(in the rows, 128 means zero)
The rows below fall into families. The same turns and mirrors carry the whole set onto itself and the rows of a family onto each other. For each named row, which other rows are in its family? Write them in the order they are listed.
These 40 rows form 5 families of 8 rows each.
J43: [141 121 127 133 144 127 103 130  81 125 151 107 156 138 112  91 120 124
 154 130]
J443: [119 120 142 131 107 112 150 104 175 145 116 154 107 148 174 168 139 137
 112 115]
J515: [138 125 140 111 112 111 126 106 190 124 101 139  95 130 143 156 101 103
 104 113]
J737: [102 140 108 158 143 183  98 159 120 103 122 128 120 138 141 127 109 134
 151  99]
J520: [119 130 119 141 164 143  78 120  79 127 143 104 148 135 131 112 107 119
 137 114]
J224: [107 124 102 171 139 137 128 139  88 132 140 149 140 138 122 140 140 162
 134  90]
J192: [102 146 100 142 110 178  95 146 106 128 125 136 120 132 159 127 127 141
 159 100]
J861: [108 112 105 146 105 161 104 161 116 112 114 136 126 133 152 137 117 149
 173 123]
J217: [143  98 143  97 126 102 141  74 126 155 141 112 114 156 154 108 126  97
 119 147]
J658: [157 127 156 113 136  88 131  83 165 137 129 125 120 143 125 128 105  93
  94 122]
J757: [135 121 111 132 125 154  85 152 117 101 116 115 126 115 115 106  89 113
 163 130]
J94: [137 108 133 114 123 100 123  95 178 127  90 127  84 118 126 132 128  97
 101 122]
J955: [133 138 121 172 153 161 101 123  75 138 139 118 140 143 122 106 131 131
 131 114]
J949: [103  94 133  95 113 123 140 114 174 127 114 135  94 144 181 148 115 114
 133 140]
J768: [ 97 127 116 182 150 168 107 143  92 129 135 128 139 146 152 132 137 150
 144 110]
J72: [103 129 107 167 132 181 126 151 104 134 134 121 115 135 164 137 131 163
 157 110]
J395: [135 105 137  77 118 121 130  99 164 129 120 115  96 141 152 116  99  82
 123 143]
J603: [126 110 153 116 153  77 144  81 159 129 122 116 114 137 126 119 136 108
  91 126]
J648: [120 135 119 162 154 160 129 128  77 144 157 104 139 143 142 106 136 155
 143 116]
J304: [ 98 144 118 145 147 151 107 135  82 129 157 123 149 150 157 119 139 148
 150 104]
J290: [110 124 129 116 103 113 156 106 184 134 104 144  83 135 152 141 152 127
 112 110]
J547: [141 124 158 125 127  77 147  76 143 162 133 111 112 143 141 134 140 105
 101 125]
J59: [126 133 101 140 131 166  65 136  94 122 111 114 122 120 128 122  96 114
 144 108]
J305: [142 137 150 100 114  96 137  98 177 142 121 115  91 135 134 127 109  85
 108 122]
J52: [101 103 119 109 122 126 144 117 180 146 110 161  89 134 139 173 142 118
 112 111]
J589: [106 126 143 111 118 102 146 121 195 132 117 128  87 137 159 159 119 109
 115 120]
J898: [135 140 104 159 147 129 114 124  76 134 145 133 146 136  92 113 124 135
 122  88]
J32: [109 122 148 118 135  86 166  97 168 136 138 134 115 152 153 127 163 132
 105 115]
J769: [120 133 100 149 138 184  97 156 119 117 116 109 102 115 133 124  90 126
 147 112]
J834: [138 129 160 124 130  84 154  81 147 153 146 140 127 157 147 139 146 130
  99 116]
J712: [103 134  87 153 133 153 113 161 118 107 118 151 125 125 117 148 112 145
 136  81]
J299: [140 134 114 147 165 161 102 131  95 125 141  93 124 124 113  97 100 117
 136 119]
J560: [132 111 123  92 138 116 122 109 177 139 112 136  92 126 100 145 114  84
 101 119]
J695: [110  83 144 109 116 108 155  87 139 152 134 130 115 158 183 144 142 129
 126 148]
J216: [109 111 130 116 135 104 163  96 151 166 144 153 120 160 140 155 168 135
 107 114]
J496: [111 113 152 132 125  84 154  99 159 150 127 126 108 147 170 167 141 129
 110 124]
J413: [131 144  95 143 138 145 102 147 111 106 126 140 125 120  86 113  98 120
 130  85]
J588: [137 113 141 101 156  93 144  86 144 157 145 136 122 149  99 128 139  94
  93 120]
J167: [115 118 120 151 121 142 119 144  83 133 150 130 150 148 153 117 148 160
 165 125]
J154: [134 150 112 154 145 177  92 141 104 111 125 113 123 132 113  98 103 109
 138 107]

The rest of the family of J520: J192, J94, J603, J304, J290, J59, J32
The rest of the family of J515: J443, J658, J72, J648, J769, J834, J299
The rest of the family of J861: J43, J757, J52, J560, J216, J588, J167
The rest of the family of J224: J217, J949, J395, J898, J712, J695, J413

